In the rows, 128 means zero.
Named turns come first, each shown by rows before and after it. Which turns, in which order, take the first row of each pair that follows to the second? Write the first one first, as in the answered first pair.
k_599:
[110 123 152 113 143 155 141 116 116 119 119]  ->  [118 139 127 116 133 139 106 131 140  92 137]
[130 140 125 118 113 137 132 149 140  99 143]  ->  [130 130 136 113 107 144 161 144 120 127 128]
[122 142 147 135 130 126 114 119 145 108 146]  ->  [140 153 136 136 107 135 135 130 134 138 137]
k_796:
[114 117 161 104 149 157 153 133 101 124 121]  ->  [122 144 118 122 149 157  98 136 140  93 149]
[116 142 136 126 113 106 137 109 113 162 139]  ->  [104 141 136 109 135 150 135 110 119 152 141]
[126 144 158 129 141  94 128 107 127 138 131]  ->  [122 143 167 116 151 121 139 106 125 127 125]
k_300:
[129 134 121 128  81 115 175 150  98 184 139]  ->  [118 106 134 145 116  91 178 120 100 184 130]
[105 118 146 129 169 140 107  87 139 122 131]  ->  [113 149 131 106 142 173 107 119 138 102 133]
[134 119 114 113 141 180 126 136 140 138 129]  ->  [145 129 100 124 120 164 125 150 142 147 135]

Between the rows of a pair lie 2 to 4 turns.
[105 131  96 133 145 160  78  81 159  97 155]  ->  [131 146  81 156 108 120  80  92 158 125 160] | k_300 then k_300 then k_300
[150 139 111 127  85 134 139 157 106 153 114]  ->  [118 100 139 131 167 162 124  96 123 130 109] | k_300 then k_300 then k_796
[139 170  88 160 120 118  97 140 150 148 153]  ->  [ 99 107 160 119 180 131 154 102 111 152 113] | k_300 then k_796 then k_300
[127 137 157  69 100 144 174 164 105 122 104]  ->  [107 145 138  93 137 120  89 152 150  59 134] | k_599 then k_796
[150 183  95 106  95 184 116 164 121 118 146]  ->  [149 140 128 126  92 128 176 141  76 183 113] | k_300 then k_796
[155 152  97 109 117 191 109 135 141 132 142]  ->  [166 133 110 143  88 125 155 129 117 177 128] | k_300 then k_796
[136 122 131 129  83  73 134 163 115 126 134]  ->  [134 114 134 147  97  59 141 141 112 145 123] | k_300 then k_599 then k_599
[123  85 174 138 143  93 181 105  94 184  99]  ->  [154 122  98 181 159 151 136  85 142 203 121] | k_796 then k_796 then k_599 then k_300
[144 179  90 146 105 164  74 149 146 101 149]  ->  [131 129 112 199 151 109  68  92 162 129 139] | k_300 then k_300
[141 160 104 131  80  99 119 183 117 126 143]  ->  [145 150 118 126  77  94 140 180 104 140 134] | k_796 then k_796 then k_796 then k_796
[153  98 139 160 113 160 174 147 133 207  88]  ->  [162 125 105 153 116 208 139 156 160 179 107] | k_796 then k_300
[135 111  79 129 168 169 149 111 131 155 113]  ->  [122 130  71 128 173 151 104 129 153  95 136] | k_300 then k_300 then k_599 then k_599
[116 126 130 157  66  58 146 147 112 138 127]  ->  [ 74 106 153 110 159 157 119 100 132  72 132] | k_599 then k_300 then k_796
[139 122 126 175 132  76 148 109 127 193 137]  ->  [117 115 120 167 192 129 104  81 157 147 153] | k_796 then k_796 then k_796 then k_300
[143 146  95 105 118 169  85 157 148 112 122]  ->  [145 103 146 115 100 104 146 148 104 165  88] | k_796 then k_796 then k_300
[144 165  72 126 102 159 115 151 144 147 140]  ->  [ 93 132 132  91 148 144 101 148 139  78 134] | k_796 then k_599 then k_300 then k_599
[109 134 135 125 167 134  82 117 162  97 142]  ->  [144 137 126 160  98  71 127 138 137 168 129] | k_796 then k_599
[ 63 113 187 119 188 121 106 121 128  86 135]  ->  [112 147 156 150  88  43 129 172 110 147 135] | k_300 then k_300 then k_796 then k_300
[109 104 135 106 185 149 157 127 112 163 110]  ->  [121 126  90 157 154  77 104 136 145 159 137] | k_796 then k_796
[115  94 162 132 169 109 119 128 134  59 124]  ->  [159 126 107 184 109  74 114 145 147 111 139] | k_599 then k_300
[153 124 110 182 103  90 137 120 130 186 126]  ->  [107  82 159 142 181 132 145  80 126 144 118] | k_599 then k_796
[105 132 167  82 141 123 113 131 126  47 148]  ->  [135 141 153 130  86  45 132 142 117  94 142] | k_300 then k_796 then k_300
[110  69 209 116 191 119 171  84  86 150 105]  ->  [136 129 123 195 150  36  69 101 167 126 161] | k_796 then k_300 then k_796 then k_300
[136 108 156 105 100  88 184 156 131 161  91]  ->  [132 148 133  71  86 145 149 182 149 113 111] | k_599 then k_796 then k_300 then k_599
[131 164  58 188 161 128  56 100 176 129 109]  ->  [107 105 161 124 171 164 177  89  90 178  45] | k_796 then k_796
[103 166 133  82 119 186 116 174 121  58 135]  ->  [113 145 157 120  66  76 161 185  87 116 117] | k_796 then k_796
[140 133 155  87  64 142 198 171  76 170 101]  ->  [126 127 141  65 139 240 166 138 105 136 101] | k_300 then k_796
[144 179 110 144  81 111 122 155 138 143 154]  ->  [148 143 120 159 114 125 161 109 129 198 129] | k_300 then k_300 then k_599 then k_599
[123 113 148 116 159 183 144 109 132 147 111]  ->  [144 158 109 152  93  97  97 152 149 122 136] | k_300 then k_599 then k_599 then k_796
[128 160 123  80 125 177 113 148 157  90 147]  ->  [148 175  92 110  96 157 108 152 169 127 150] | k_599 then k_796
